In the data rows, zero lies at 4.5, halfway between 4 and 5.
Here are some points, one per row:
[3 4 5 7 4 6 2 5 6 7 6 4 4 7 4 1 4 5 4 3 7 6 7 4 7 5 4 7 5 4 3 4 3 6]
[3 3 5 7 4 7 4 4 3 3 4 5 9 2 3 3 7 5 6 3 4 5 3 3 4 6 4 4 7 4 5 2 3 2]
[3 4 6 7 5 4 4 3 0 6 5 6 4 7 6 1 4 4 5 3 4 5 4 5 8 5 5 2 8 3 1 6 3 4]
[6 4 5 3 7 5 3 6 3 3 5 6 4 5 0 1 2 5 5 4 5 5 5 2 6 3 4 3 3 7 2 5 7 2]
[4 4 3 6 5 2 4 3 2 3 5 4 3 2 1 5 7 5 5 4 5 6 4 4 4 7 5 6 6 3 6 2 3 9]
[4 4 1 3 5 5 3 4 6 7 5 4 5 1 4 4 3 4 5 2 2 5 5 3 4 5 6 7 7 5 3 2 6 2]
[4 4 7 3 1 6 2 3 6 3 4 4 5 2 5 4 3 4 5 2 6 6 7 3 3 6 5 4 4 5 3 3 4 5]
[6 5 6 5 1 5 3 6 6 3 6 5 4 5 7 7 3 2 5 3 8 5 2 4 5 5 4 3 5 3 4 6 5 3]
[4 4 2 2 1 4 2 3 7 6 4 6 4 8 6 3 4 4 3 7 1 4 5 5 2 6 4 2 4 3 4 1 5 5]
[3 3 5 6 6 5 7 3 5 5 5 4 5 4 4 7 3 8 3 6 5 6 7 4 2 5 4 4 3 4 3 6 4 4]
[3 4 6 5 6 4 4 4 2 6 6 4 5 6 2 6 3 4 4 3 5 4 2 3 1 7 3 4 4 3 7 5 6 4]
[5 6 6 6 2 8 6 5 3 3 2 5 3 4 2 5 4 7 0 3 5 4 3 6 5 6 4 5 3 2 3 4 6 5]
[5 5 3 6 3 5 7 6 4 3 2 4 9 4 3 4 0 2 3 3 4 5 4 7 6 1 4 7 2 3 7 5 2 4]
[7 4 6 2 2 3 6 2 5 5 5 6 7 5 5 6 5 8 4 5 6 0 6 2 5 5 3 6 4 2 4 4 4 4]
[2 3 6 6 6 3 7 9 5 2 4 6 4 5 4 6 4 4 4 3 5 5 6 3 5 4 6 5 3 4 4 4 5 5]
[4 8 7 3 4 8 6 5 3 3 2 3 3 5 4 4 8 7 8 6 7 3 4 4 5 7 4 6 8 6 7 5 3 2]
[2 4 6 6 5 5 3 4 5 5 5 4 2 6 6 6 5 4 3 6 7 5 2 4 5 4 5 7 4 4 3 5 4 4]
[5 4 4 3 5 6 5 7 4 3 6 9 9 1 5 2 6 5 3 4 6 2 4 8 3 1 3 4 7 7 6 6 4 8]
[3 5 3 3 5 4 3 3 4 6 6 7 5 6 2 7 2 4 5 7 5 5 5 5 6 5 5 2 3 8 6 2 1 3]
[3 5 6 6 5 5 2 5 6 6 6 5 5 1 6 4 5 3 7 6 6 4 5 5 3 6 5 5 4 4 4 7 2 5]
[6 1 3 3 8 4 4 7 4 2 2 0 8 5 5 5 7 4 0 5 6 6 4 7 6 9 3 4 7 2 4 5 3 4]
[5 4 2 2 5 4 3 3 7 7 5 4 4 1 1 3 3 4 5 7 5 4 2 5 4 6 4 3 7 3 2 4 2 9]
[3 4 5 2 7 3 6 1 6 5 0 5 4 4 5 7 7 3 5 6 3 4 6 5 6 3 4 5 3 3 3 5 5 3]
[7 3 5 7 2 4 6 2 6 6 5 4 4 3 5 4 3 7 5 5 2 8 2 5 7 3 5 7 6 6 5 5 5 5]
[5 2 4 6 3 5 3 5 1 3 6 2 6 5 9 5 5 3 5 7 3 1 3 6 5 5 3 6 3 6 3 4 5 5]
[8 1 5 2 2 4 6 8 3 2 4 6 4 4 5 5 1 6 6 6 3 7 7 4 1 4 3 6 6 2 4 6 5 4]
[2 4 5 5 7 5 2 3 5 5 4 4 5 6 5 6 4 3 5 6 0 6 7 4 3 3 3 6 5 4 3 5 5 7]
[8 5 5 6 4 4 4 1 2 7 5 5 4 4 7 7 3 4 5 2 6 6 3 5 4 5 3 4 4 3 3 6 4 5]
[4 3 7 2 5 4 4 3 6 7 4 4 5 5 5 2 4 4 5 3 5 4 7 6 7 5 5 2 2 4 8 5 6 4]
[7 4 2 7 3 2 2 6 3 6 6 6 3 6 2 5 7 3 7 4 6 0 5 2 6 0 3 4 4 1 6 5 3 4]
[8 4 5 6 6 5 6 9 7 6 5 5 4 5 6 6 4 7 5 5 7 6 6 4 6 4 5 5 4 4 5 3 5 4]
[5 2 3 2 3 1 4 7 3 7 7 2 1 5 4 5 6 3 0 3 6 2 5 4 2 2 4 4 6 8 6 6 3 3]
[4 9 4 4 3 6 4 5 4 8 3 3 9 7 5 6 7 5 2 3 5 9 5 5 4 1 2 3 8 8 5 5 4 5]
[2 5 3 3 5 4 4 6 2 6 4 7 4 4 7 7 2 4 5 7 6 4 2 4 6 5 9 3 8 3 6 6 5 4]
[3 4 2 3 5 5 7 4 5 1 5 4 4 5 6 7 4 2 5 3 6 4 7 4 7 4 4 6 3 5 3 1 5 7]
[7 5 6 7 6 4 4 2 3 2 6 4 4 5 1 7 3 2 5 7 5 5 5 2 6 6 5 3 5 9 7 5 7 5]
[3 3 2 6 6 5 8 4 2 5 4 5 4 6 3 3 3 4 4 6 5 4 4 2 3 5 5 3 2 7 2 3 0 4]
[5 5 2 6 5 2 7 4 5 7 6 5 6 7 5 3 4 3 5 6 6 5 7 7 3 6 4 7 5 5 8 0 5 4]
[8 4 5 5 6 4 3 2 4 2 5 6 5 6 5 5 3 3 4 6 5 5 3 3 6 4 6 9 5 8 3 3 6 4]
[3 2 6 2 5 5 4 7 5 3 5 1 5 6 5 5 3 3 8 3 3 2 2 6 5 4 3 2 3 5 3 5 5 6]
[4 5 2 6 5 5 3 5 2 6 0 5 3 2 7 4 4 5 5 7 6 5 2 4 2 3 4 4 3 4 7 2 9 5]
[1 3 5 5 1 5 7 3 4 6 6 0 3 3 6 6 5 3 4 6 2 5 5 3 7 3 5 5 4 4 5 5 5 2]
[5 6 3 3 3 3 4 8 3 6 4 4 4 5 4 4 9 4 5 3 2 7 4 0 6 7 3 3 3 3 5 5 1 5]
[4 5 5 8 6 4 3 5 7 1 3 4 3 3 5 3 4 5 3 7 5 5 6 5 2 6 4 0 4 4 3 2 4 4]
[2 5 7 5 6 2 3 3 7 2 4 6 6 7 5 6 5 4 5 6 4 4 2 4 2 5 4 7 5 3 8 5 4 3]
[7 4 3 3 7 9 4 5 4 3 6 9 3 3 4 6 7 3 5 4 2 5 5 7 5 7 3 7 3 5 6 6 1 3]
[4 4 6 1 4 5 3 5 5 6 4 4 4 5 5 2 4 4 5 7 7 6 5 4 7 4 5 8 3 4 3 4 5 6]
[5 3 5 7 3 3 4 6 3 3 5 8 2 7 3 5 7 5 4 3 1 7 5 9 5 5 6 2 3 6 7 4 6 5]
[7 4 4 3 7 3 2 8 6 6 4 5 5 4 6 6 5 8 5 6 3 6 6 4 6 4 5 6 4 4 4 4 6 5]
[4 5 5 5 4 5 7 4 5 6 3 5 3 5 5 3 5 2 6 7 7 5 6 5 1 4 6 5 3 4 3 8 5 5]
[7 4 3 3 6 7 3 4 4 3 8 0 7 6 4 6 7 4 4 3 6 7 5 7 2 1 8 3 5 2 5 5 4 3]
[4 5 6 5 5 4 6 3 5 6 5 5 5 3 5 6 4 6 4 6 7 5 6 4 6 5 5 5 3 4 4 6 4 4]
[6 1 8 2 4 7 7 5 3 7 1 2 4 6 4 5 6 7 7 6 3 4 5 5 6 5 6 3 7 6 7 4 2 7]
[5 5 7 5 6 5 5 4 1 6 5 5 5 2 6 4 5 3 4 2 2 4 6 2 2 4 4 3 2 3 6 2 7 6]
[3 6 5 6 6 4 4 3 5 5 4 5 4 5 6 7 5 4 6 3 6 5 6 4 6 4 4 2 4 5 3 5 5 6]
[5 5 2 6 6 6 3 4 3 7 6 5 2 3 6 2 5 6 4 3 5 3 7 5 3 5 5 3 6 5 7 2 6 3]
[3 4 4 3 5 7 5 3 8 3 6 6 7 3 4 3 7 5 1 3 4 3 2 2 3 2 9 4 5 4 6 4 4 8]
[5 2 6 7 3 3 3 5 4 8 1 2 6 5 3 5 4 3 6 3 4 2 4 7 4 7 5 6 4 6 3 4 6 3]
[2 3 6 6 5 4 6 4 5 5 5 5 5 6 6 6 4 9 4 5 6 3 6 3 1 4 3 4 5 5 4 6 5 5]
[6 8 5 6 5 3 6 6 7 3 2 3 4 3 2 5 5 7 6 6 3 2 3 6 5 5 4 4 4 5 4 4 6 3]
[4 1 2 5 3 8 3 5 5 3 1 3 1 5 4 5 7 5 3 4 6 2 5 5 5 1 4 4 6 8 6 6 4 5]
[3 4 1 2 8 4 6 2 4 5 6 5 4 5 6 6 4 9 5 1 2 4 5 5 6 5 4 6 4 4 3 5 6 4]
[6 9 4 6 3 3 6 6 6 3 5 2 4 5 7 4 5 5 7 5 3 3 8 7 5 5 7 4 4 6 3 5 4 5]
[5 4 2 3 6 3 2 3 5 2 4 3 4 6 6 3 5 4 5 3 6 5 6 3 2 5 5 7 4 4 3 6 5 4]
[6 7 5 4 3 3 4 4 2 3 7 2 5 5 2 5 3 7 4 7 4 3 3 7 5 4 4 6 4 5 3 4 6 4]
[2 4 6 6 6 5 6 5 5 5 6 5 5 4 5 6 5 8 5 6 2 6 5 4 6 4 6 5 5 3 3 4 5 3]
[4 5 6 2 6 8 7 4 2 6 8 4 4 6 5 2 4 4 5 7 5 5 1 4 2 5 3 2 4 2 3 2 5 2]
[5 8 4 2 4 4 7 6 7 4 8 1 3 4 6 5 5 7 4 7 3 3 2 6 5 6 5 5 4 5 5 5 5 5]
[8 3 5 6 6 4 8 2 5 6 4 5 6 6 6 5 5 3 5 6 5 4 2 3 6 6 4 2 4 7 3 6 6 6]
[4 5 6 2 5 4 7 4 5 7 5 5 5 5 5 2 6 3 4 2 6 5 6 5 1 7 5 7 3 5 5 7 5 6]
[3 4 7 3 6 0 4 4 3 6 4 5 4 2 3 3 8 5 5 3 5 6 2 5 4 0 3 5 3 6 2 1 2 2]
[4 3 5 3 1 4 4 5 3 4 6 7 3 3 2 7 9 3 5 4 7 5 4 8 5 6 6 4 4 6 2 5 7 4]
[3 4 2 3 5 3 4 3 2 1 4 4 3 5 7 1 4 5 6 3 5 6 3 5 6 5 5 2 2 3 7 8 6 4]
[1 6 2 6 2 5 7 8 5 5 5 6 5 4 5 6 4 2 5 6 2 5 6 3 6 5 3 6 5 4 3 6 5 6]
[4 4 6 5 5 4 3 5 6 6 5 5 4 1 3 3 5 3 5 7 1 5 7 4 2 4 3 5 8 4 5 7 6 3]
[6 7 2 6 2 6 3 4 4 4 3 4 8 4 3 4 6 4 1 8 3 3 5 4 5 3 9 3 1 3 5 6 3 3]
[7 8 6 5 8 7 4 5 4 6 2 3 1 5 4 5 2 2 3 3 2 2 4 5 5 2 4 7 7 2 7 4 1 4]
[4 5 2 3 1 3 8 2 7 2 4 5 4 7 2 4 4 4 8 2 6 6 3 4 3 4 4 3 7 2 6 3 6 4]
[4 6 5 2 4 4 2 3 5 6 4 6 6 6 4 1 4 4 6 7 6 5 7 4 7 6 4 6 3 4 4 7 5 5]
[7 4 6 6 7 5 5 8 8 7 5 5 5 4 3 6 4 2 6 3 6 4 2 4 4 5 5 3 3 7 3 4 6 5]
[3 5 6 3 5 5 4 4 6 2 6 5 4 1 6 3 4 4 3 5 5 5 6 4 9 5 2 3 7 4 8 2 6 4]
[6 3 5 7 2 5 3 6 6 3 5 7 5 5 7 5 4 4 3 5 2 6 1 3 5 6 5 6 5 7 4 5 4 4]
[6 5 6 6 5 5 4 3 5 2 5 5 5 3 6 5 4 3 6 4 5 3 8 4 3 4 5 2 7 3 2 2 4 3]
[3 3 1 6 5 5 3 3 8 6 6 5 5 4 2 6 3 5 5 3 5 5 3 5 7 6 2 3 3 4 8 7 5 4]
[4 5 3 5 5 3 4 4 4 2 4 4 3 2 8 2 3 6 5 3 5 7 3 4 2 6 5 4 3 9 8 3 0 5]
[4 4 6 6 6 5 7 4 7 5 6 5 5 5 5 1 6 4 4 2 4 3 5 3 6 6 6 6 4 4 4 7 5 4]
[5 8 6 2 3 2 4 5 4 3 2 6 4 5 4 4 2 3 0 2 3 1 4 6 5 6 4 3 8 7 3 5 5 4]
[4 7 4 2 3 8 3 5 4 4 1 4 4 5 3 5 2 7 7 2 3 4 4 5 4 5 5 7 2 6 4 4 6 6]
[4 8 5 6 4 3 2 6 2 4 7 2 5 4 3 4 3 8 5 3 3 3 4 5 5 5 4 6 4 6 3 7 5 5]
[3 4 1 7 5 5 8 5 5 5 5 4 4 6 5 2 4 4 5 5 4 6 4 4 3 4 3 6 8 4 3 6 5 4]
There is one direction along which these points spread out most. Take the direction at right angles to it along which they spread out most. Go by this last direction. How far along it is each point below, from 0 to 99? 50 is the average, and the first point above lies past it. One standard deviation of the points above along it is 16.
[1 3 5 5 1 5 7 3 4 6 6 0 3 3 6 6 5 3 4 6 2 5 5 3 7 3 5 5 4 4 5 5 5 2] -> 41
[4 5 5 5 4 5 7 4 5 6 3 5 3 5 5 3 5 2 6 7 7 5 6 5 1 4 6 5 3 4 3 8 5 5] -> 55
[4 3 5 3 1 4 4 5 3 4 6 7 3 3 2 7 9 3 5 4 7 5 4 8 5 6 6 4 4 6 2 5 7 4] -> 42
[1 6 2 6 2 5 7 8 5 5 5 6 5 4 5 6 4 2 5 6 2 5 6 3 6 5 3 6 5 4 3 6 5 6] -> 37
[7 4 3 3 6 7 3 4 4 3 8 0 7 6 4 6 7 4 4 3 6 7 5 7 2 1 8 3 5 2 5 5 4 3] -> 66
[7 8 6 5 8 7 4 5 4 6 2 3 1 5 4 5 2 2 3 3 2 2 4 5 5 2 4 7 7 2 7 4 1 4] -> 42
[2 5 7 5 6 2 3 3 7 2 4 6 6 7 5 6 5 4 5 6 4 4 2 4 2 5 4 7 5 3 8 5 4 3] -> 55
[2 4 5 5 7 5 2 3 5 5 4 4 5 6 5 6 4 3 5 6 0 6 7 4 3 3 3 6 5 4 3 5 5 7] -> 56
[3 4 2 3 5 5 7 4 5 1 5 4 4 5 6 7 4 2 5 3 6 4 7 4 7 4 4 6 3 5 3 1 5 7] -> 47
[5 8 6 2 3 2 4 5 4 3 2 6 4 5 4 4 2 3 0 2 3 1 4 6 5 6 4 3 8 7 3 5 5 4] -> 30
[2 3 6 6 6 3 7 9 5 2 4 6 4 5 4 6 4 4 4 3 5 5 6 3 5 4 6 5 3 4 4 4 5 5] -> 43
[4 4 3 6 5 2 4 3 2 3 5 4 3 2 1 5 7 5 5 4 5 6 4 4 4 7 5 6 6 3 6 2 3 9] -> 71
[7 5 6 7 6 4 4 2 3 2 6 4 4 5 1 7 3 2 5 7 5 5 5 2 6 6 5 3 5 9 7 5 7 5] -> 33
[6 4 5 3 7 5 3 6 3 3 5 6 4 5 0 1 2 5 5 4 5 5 5 2 6 3 4 3 3 7 2 5 7 2] -> 46
[3 4 1 2 8 4 6 2 4 5 6 5 4 5 6 6 4 9 5 1 2 4 5 5 6 5 4 6 4 4 3 5 6 4] -> 51
[3 4 7 3 6 0 4 4 3 6 4 5 4 2 3 3 8 5 5 3 5 6 2 5 4 0 3 5 3 6 2 1 2 2] -> 71
